In the data rows, 128 means zero.
Here are some points, one per row:
[132 128 137 125 136 149  46  87 140 127 152  90 143 146  69 128 179 133
 142  56 109 109 204 153  83 137 164 196 108 136  83 174 185  92 207  49
  85 137 131 102 176  71 114 159  68 177 115 143]
[ 93 122 115 174 127 123 166 142  89 179  58 110  65  93 122  42 152  77
 109 154 142 143  98 110 121 173 123 135 171 106 172 127 146  88 221 164
 144  54 164  99  95 149 165 117 108 124 159 225]
[ 84 165 166 113  77 178 150 151  83 102 133 199 111 115 125 186 120 160
  44 107 156  92 146 194 158 103 141  46 127 122  60 155 153 121 131 154
 133 103  69 147 104 129  53 110 115 104 156 171]
[164 162 146 134 118 133 185 144 183 196 150 119  94 145 175  99  76 138
  70 160 137 126 178  99  70 147 162  94  79 185 160 109 204 109 164 219
 152 129 145 124 112 172 117 128  74 128  94  49]
[163 127 183 104  82  95 101 145 196  70 119 132 206 121 139 120 139 135
 152  95 168 135  50 100  81 108  82  77 219 159 102 105 126  90 151 153
  96 101 169 162 157 132 136 123 202 200 133 109]
[ 86  99  78 167  53 129  75 122 125 118 131  97 139 147 122 159  94 170
 120 186 122 154 135  75 170 236 107 170 188 170 102 128 140 132 143 108
 203 104 125  89 141 146  92 118 127  87 177  52]
[ 60 103  16 138 101 125 119 162 105 145 122  80 104 163 132 201 101  84
  84   9 140 151 109 124 112 118  69 144 106 161 150  83 112 120 119 141
 144 126 125 204 162 159 142 172 126  93  60  92]
[160 116 134 205 119 149  27 195  91 142 138 129 110 120 185 163 109 126
 178 142 183 175  91 115 127  94  50 113  34 127 131 172 214 131 149 134
 134 204  95  90  94  55 168 114 133 131 135 164]
[181 147  63 119 175 103 121 156 102 113 166 180 109 148  66 129 141  95
  83 197 121 157 114  78 118 146 175  81 178  90 106 143  82  67  93 101
  81 133  94 122  58  69 162 125 161  94  79 102]
[128 204 123 120 116  45 118 134 117 120 127  87 157  97 155 112 118 148
 161 108 148  71 140 159 195 135 198 107 164  95  87  44 157 205 161 125
 165 145 123  99  79 150 211 136 143 142  51 122]
[172 136 127 105 125 125 116 115 186 122 140  71 130 191  90 109 105 109
 133 111 173 132  61 255 158 159 102 181 117 153 141 134 100  88  68 130
 167 112 169  96  73 184 170  85  81  86 159 128]
[ 87 148 233 201 170 106 124 140 132 140 101 146 122 110 157 153  62  99
  74 168 128 136 146 127 232  88 117 184 100 150 114 157  88  61 139  80
 111 121 169  97 175 153  88 161 168 180  71 125]
[101 130 126 130 137 175 182 104 143 137 113  68 116  84 130 171  71  56
 198  53  91 179 164 101 133 199 157  85 138 162 127 163 144 156   1 130
 133 152 174 101  98 132 102 118 173 149 154 130]
[106 173 141 208 118 146 120 103 194 181  91 105 116 131 170 129 135 115
 199 169 166  15  78  54 128 141 105 174  58  80  94 165 103 124  85 158
  78 130  50 148 133  77 115 157  72  80 137 160]
[122 112  35 203 183 163 118 115 127  78  77 169 126 149 123  59 161 134
 118 128 153  60 205 153 125 127 111 139  97 177 106 106 173 160 113 156
 114 121 154 117 133 167 117 138 245 120 154 101]
[ 38 156 181 247 193 155 128 153 122 142 104 114 125 157  87 140 164 202
 123 134 141 152 108 143  56 104  98 105 140 120 112  94  76 198 126 132
 108 151 227  69 121 115  88  83  78 110  92 123]
[116  58 163 119 163  90 202 116 149 173 102 179 191 204 162  66  77 135
  75  70 127 126 146  81 179 150  83 147 130 123  93 104 149 148 163  56
 116 176 150 113 103  50 104 133 109 111 137 180]
[142  99 166 162 118  39 117 144 129 188 124 163 106 184 105 150 161 123
 192 101 116 145 131  91 135  21 161 131 168 154 124 124 181 133  35  84
 145  83 113 142 142 230 157 110 103  75 173 116]
[ 90 113 166 174 139 134 188 125 127  35 209  63  94 103 108 113 118 130
 131 145  88 121 101  76 111  63 155 172 145 104 114 240 113 179 210  95
 114 182  93 173  84 155 142 131 127 108 152 100]
[158  75 115 105 155 212 147 164 132 164 186 118 153  62 132 103 131 121
 117 170 164 184 124 121 110  76 157 177 119  21  24  69 135 134 107 116
 139  98 161 174 151 144 116 106 133 101 116 103]
[111 155 148  57 146  89 108 112 137  89 142 184  98 128  90 152 112 158
 143 152 149 156 159 133  88 157  96 232 131 117 195 142 188 199  69 158
 163  78 131 202 103 114 120 131 140 137  93 175]
[107 183 129 143 195 183 101 136 177  63 151 173 109 132 173 133 104 121
 127  40 116 149  76  70 144 191 172 113  62 148 189  64 147 124 148  94
 176  97 105  95 171 192 148  99 122  62 166 147]
[ 50 134 155 136 108 148 111  73  69 178 215 166 146 114 157 107  99  99
 131 204 150  46  67 164  94 129 120 103 101 121 151 115 164 134 104  95
 130 188 193 128 165 101 180 204 123 137 164 123]
[193 125 147 110  51 109 135 131  71 112  84 176 112 124 147  87 113  69
 160 137  85 113 135 145 112 137 114 110  53 127 129 114  58 226 145 133
 122  90 140  98 159 110  92  76 108 116 122  66]
[171 209 155 170 179 150  80 132  59 209 153 108 128 160  97 138  31 144
  54  77 154  72 127  93 141  93  79 156 170  77 155 108 135 174 146 174
  86 128 125  99 139 116 110 106 152 150 219  95]
[143 114 102 137 211 136 131 126 123 139 132 158 167 113 193 163  97  97
 122 140 174  88 173 160  68  77 115 119 210 119 161 147  60 120 148 110
 219 113  84  54 107 103  96 148  78 134 136 108]
[ 89 176 120 110 113  95  72  90 142 107 169  90 105 166 198  78 109 159
 203  74 105 163 187 134 144  89 153 128 120  86 148  69 105  41 118 133
 176 102 187 201 119  74  94 103 165  35 165 117]
[ 79  64 151 116 133 183  74 143 159 188 158 120  91 123  74  73  99 119
 187  77 200 137  99 123 170 114 181 125 114 221 172 100 112 159 161 127
 125  77  99 114  50 104  63 155 167 137 122  95]
[207 114 152 150 119 176 147  51 154 149 138 115 122 101  53 146 175 133
 109 117 159 104 126  91 168  89  89  63 138 107 157 109 117 164 157 104
 254 145 148 160 137 130 141 158 187  81  79 163]
[161 155 120 225  91  93 170 154 163 163 119 118 151 154 110 190  59 157
 153 152 127 179 115 219 107 139 190 117 117 141 166  87 104 171 168  94
 118  91 115 212 138 104 121 169 200  89 174 159]
[108 139  86 135 107 128 125 163 170 161 157 112  94 137 147  49 171 172
  47 133  99 168  99 119 108  93 152 117  94  69 131 156  81 182  78  74
 177 141  66  76 138 100 138 139 170 241 159 134]
[ 91 174  78 121 122 197 142 127 162  87 106 135 150 181 135 130 105 153
 188 131 203 188 170 118 221 108 143  94 158 108 188 130 105 172 125 119
 106 126 144 200 155 161 174 148  32 168 166  97]
[138 155  80  29 143 160 151 117 109 159  96  90 170 121 117 146 114 212
 141 203  84 122 132  89 108  42 125 127  96 205 126 133  92 136 154 116
 131 106 143 118 108 100 185 108 170 125 158 158]
[165  64 181 143  87 180 115 129 120  71 144  67  91 200 205 194 121 170
  84 119 117  61 150 105 124 118 122 148 132  62 184  97 127 137 119  52
  58 101 171  60  94 142 110 156 162 137 113 168]
[125 123 172  96 191 118 149 148 103 173 109  82 141  84 122  97 132 165
 137 178  99 167 155 187 142 150  43  76 143  90 198 110 118 127 134 171
  48 186  11  87 160 185  90 146 153  57 121 107]
[182 140 102 179 159 119 117 130  91 136 124 104 165 133 141 142 203 108
  98 164  69  99  40 122 182 109 145 154 115 158 179  82 148 129 115 154
 131 221 135 174 115 116   6 128  70 194 149 165]
There is one direction along which these points spread out most. Take the direction at right angles to it along which they spread out most. Go by this last direction. How many in every 100 of the points above lie lower along it than each point below? Round to a whole number. More than half of the points above lie lower than the first one.
[ 90 113 166 174 139 134 188 125 127  35 209  63  94 103 108 113 118 130
 131 145  88 121 101  76 111  63 155 172 145 104 114 240 113 179 210  95
 114 182  93 173  84 155 142 131 127 108 152 100] 19
[181 147  63 119 175 103 121 156 102 113 166 180 109 148  66 129 141  95
  83 197 121 157 114  78 118 146 175  81 178  90 106 143  82  67  93 101
  81 133  94 122  58  69 162 125 161  94  79 102] 0
[207 114 152 150 119 176 147  51 154 149 138 115 122 101  53 146 175 133
 109 117 159 104 126  91 168  89  89  63 138 107 157 109 117 164 157 104
 254 145 148 160 137 130 141 158 187  81  79 163] 8
[ 91 174  78 121 122 197 142 127 162  87 106 135 150 181 135 130 105 153
 188 131 203 188 170 118 221 108 143  94 158 108 188 130 105 172 125 119
 106 126 144 200 155 161 174 148  32 168 166  97] 44
[163 127 183 104  82  95 101 145 196  70 119 132 206 121 139 120 139 135
 152  95 168 135  50 100  81 108  82  77 219 159 102 105 126  90 151 153
  96 101 169 162 157 132 136 123 202 200 133 109] 17
[111 155 148  57 146  89 108 112 137  89 142 184  98 128  90 152 112 158
 143 152 149 156 159 133  88 157  96 232 131 117 195 142 188 199  69 158
 163  78 131 202 103 114 120 131 140 137  93 175] 28
[142  99 166 162 118  39 117 144 129 188 124 163 106 184 105 150 161 123
 192 101 116 145 131  91 135  21 161 131 168 154 124 124 181 133  35  84
 145  83 113 142 142 230 157 110 103  75 173 116] 39
[193 125 147 110  51 109 135 131  71 112  84 176 112 124 147  87 113  69
 160 137  85 113 135 145 112 137 114 110  53 127 129 114  58 226 145 133
 122  90 140  98 159 110  92  76 108 116 122  66] 36
[172 136 127 105 125 125 116 115 186 122 140  71 130 191  90 109 105 109
 133 111 173 132  61 255 158 159 102 181 117 153 141 134 100  88  68 130
 167 112 169  96  73 184 170  85  81  86 159 128] 58
